Rotation paths and how fast each direction turns (degrees a step):
Each turn is a multiple of 5 degrees from 10 to 175, or 0.
Each row of a path follows its step; steps can be skipped.
Path 1:
step 1: [-0.05  1.03  0.41 -2.40  1.55  2.16 -3.43 -2.20 -1.10  3.62  1.00  1.79
  0.05  2.53 -1.56 -1.98  1.00 -1.75  0.45 -0.89  0.08 -1.31  1.66  0.38
  0.14 -0.71 -0.83 -0.25  2.13 -1.27  1.17 -0.65 -1.36 -0.33  0.56  0.22
  3.70 -1.51 -1.78]
step 3: [ 1.10  0.22 -3.19 -0.95  0.40 -2.25 -1.36 -0.07 -0.48  1.29  0.09  1.98
  1.25  1.58 -0.46 -2.10 -0.27  0.01  0.12  1.15  0.85 -0.70 -2.86 -2.79
 -1.03 -2.28  2.73 -2.89 -2.56 -1.35  1.52 -0.19  0.00  1.67  2.99  0.61
  1.13  0.33 -2.16]
step 7: [-0.57 -0.68 -1.59 -0.84 -0.61  1.84  0.04 -2.04  1.11  2.52 -0.61  0.78
  1.73  1.05 -2.00 -1.12  0.02 -2.73  2.07 -0.98  1.64 -2.30 -1.17 -0.14
  2.23 -2.43 -2.39  1.62  3.20  1.60  2.70  0.64 -0.55 -0.41  1.39 -0.02
  1.76 -1.16 -1.35]
step 8: [-2.59  0.09  0.08  1.99  0.35 -2.93 -1.26  3.81 -0.61  2.21  1.33  0.71
  0.07  1.77 -0.50 -1.66  0.12  2.61  1.14 -0.72  2.37  1.12 -1.05 -2.06
  1.11 -0.58 -1.48 -1.96 -1.37 -0.23 -1.06 -2.40  1.31 -3.02  0.61 -0.53
  0.35 -1.57  1.43]
step 9: [ 1.82 -0.52 -1.62 -1.21  0.70 -0.71  1.32  0.24 -1.49 -0.16 -3.17  1.59
 -0.64  2.60 -1.78 -1.00 -0.83 -0.57 -0.61  0.13  0.35 -0.02 -1.80 -0.88
 -2.28 -1.66 -0.14 -3.65 -0.86  2.91  3.46  1.47  1.53  1.95  0.40  0.00
  1.72  1.81 -1.98]
step 10: [-2.64 -3.91  1.78 -0.46 -0.01  2.60 -1.62 -0.49  0.31 -0.11  2.09  2.05
  0.45  0.89 -1.81  0.13  1.98  0.16  1.00  0.92  0.83  1.64  1.21 -0.28
  2.63 -2.22 -0.40 -0.99  1.04  0.12 -0.05  1.01 -1.71 -2.44  2.76 -1.60
  2.75 -0.26 -1.05]
step 14: [-2.24  0.15  0.83  0.18  2.46 -2.18  0.02  4.45 -1.01  0.18 -0.11  2.70
 -1.69  0.65 -1.04 -0.49 -1.16  0.17  1.50  0.11  0.29 -1.42  0.42  0.65
  0.64 -1.71  0.46 -3.27  1.68  1.92  0.08 -2.55  2.36 -1.57 -1.69  0.51
  1.80 -2.06  0.74]
step 15: [ 2.36 -0.11  0.61  1.46 -0.80 -0.52 -0.26 -0.54  0.72  1.27 -0.63  2.83
  0.16  2.84 -1.00 -0.11  0.71 -0.76 -2.60 -0.26 -0.13  2.80 -1.50 -2.48
 -0.47  0.02  2.28 -1.02 -1.35  2.44  1.53  0.29 -0.07  0.18  2.27 -0.01
  2.43  1.00 -4.45]
step 17: [-1.41  0.78 -1.09  1.31  2.32 -0.23 -0.15  3.58 -1.05  1.65  0.58  0.48
 -0.71  0.69  1.64 -3.95  0.59  0.29  1.08 -3.26 -0.52  2.95 -1.61 -0.91
  0.53 -1.19  2.92  1.32  1.03  1.38  2.41 -2.30 -0.16 -0.88 -0.66 -0.37
  1.38  0.32  0.09]
Speeds:
[ 0.27  0.62  0.49 -0.09 -0.05  0.10 -0.90 -0.17 -0.61  0.59  1.02  0.19
  0.12  0.68  0.23 -0.47  0.66  0.62 -0.48 -0.35 -0.26  1.05  0.05 -0.68
 -0.10  0.69 -0.10  0.43 -0.95 -0.68 -0.69 -0.33 -0.61 -0.51  0.40 -0.08
  0.45  0.20 -0.32] -> 155
[-0.40 -0.23  0.02  0.26  0.63  0.36  0.39  0.45 -0.50 -0.76  0.43 -0.01
 -0.27  0.28  0.28  0.33  0.60 -0.26  0.21  0.10  0.88 -0.30  1.09 -1.17
 -0.09  0.45 -0.07 -0.54  0.25 -0.23 -0.33 -0.20 -0.48  0.99  0.52  0.13
 -0.18 -1.39  0.07] -> 170
[ 0.39 -0.23 -0.36  0.15 -0.81 -1.09 -0.90  0.47  0.05 -0.50 -0.56 -0.84
  0.06  0.08  0.01  0.05  0.63  0.10  0.19  0.34  0.14  0.77  0.66  0.24
 -0.73  0.47 -0.18  0.26  0.68  0.09  0.68 -0.72  0.42 -0.75 -0.34  0.57
  0.33 -0.81 -0.51] -> 115
[ 0.22 -0.61 -0.65  0.18 -0.76 -0.29 -0.57  0.11 -0.54  0.40 -0.02  1.24
  0.44  0.20 -0.42  0.88 -0.56  0.78  0.35  0.44 -0.63  0.05 -0.21 -0.50
 -0.41  0.20 -0.15 -0.89  0.11  1.02 -0.91 -0.19  0.50  0.46  0.35 -0.38
 -0.10 -0.10 -0.22] -> 60
[-0.36 -0.32 -0.68 -0.23  0.01 -0.64 -0.31  0.48 -0.76  0.39 -0.28 -0.55
  0.54 -0.36 -0.27  0.63 -0.25  0.23 -0.36 -0.24  0.62 -0.50  0.21  0.61
  0.13 -0.55  0.59 -0.55 -1.22 -1.41 -0.32 -0.81  0.11  0.36 -0.36  0.05
  0.40  0.10  0.46] -> 135
[ 0.43  0.12 -0.09 -0.55 -0.30  0.96 -0.33 -0.49  0.09  0.27  0.67 -0.26
  0.59  0.09  0.35  0.51  0.05 -0.90 -0.01  1.13  0.65  0.64  0.52  0.66
 -0.39 -0.60 -0.42  0.26 -0.18  0.05  0.23  0.26  0.95  0.72  0.98 -0.08
  0.71  0.23  0.16] -> 120
[ 0.48  0.41  0.46 -0.26 -0.79 -0.13 -0.17  0.01 -0.23 -0.02 -1.48 -0.26
  0.34 -0.60  0.16 -0.06  0.98 -0.51 -0.12 -0.16 -0.78 -0.09  0.00 -0.81
  0.69 -0.12  0.04 -0.95 -0.04 -0.50 -0.16  1.19  0.06  0.34  0.64  0.34
  0.47  0.12 -0.15] -> 120
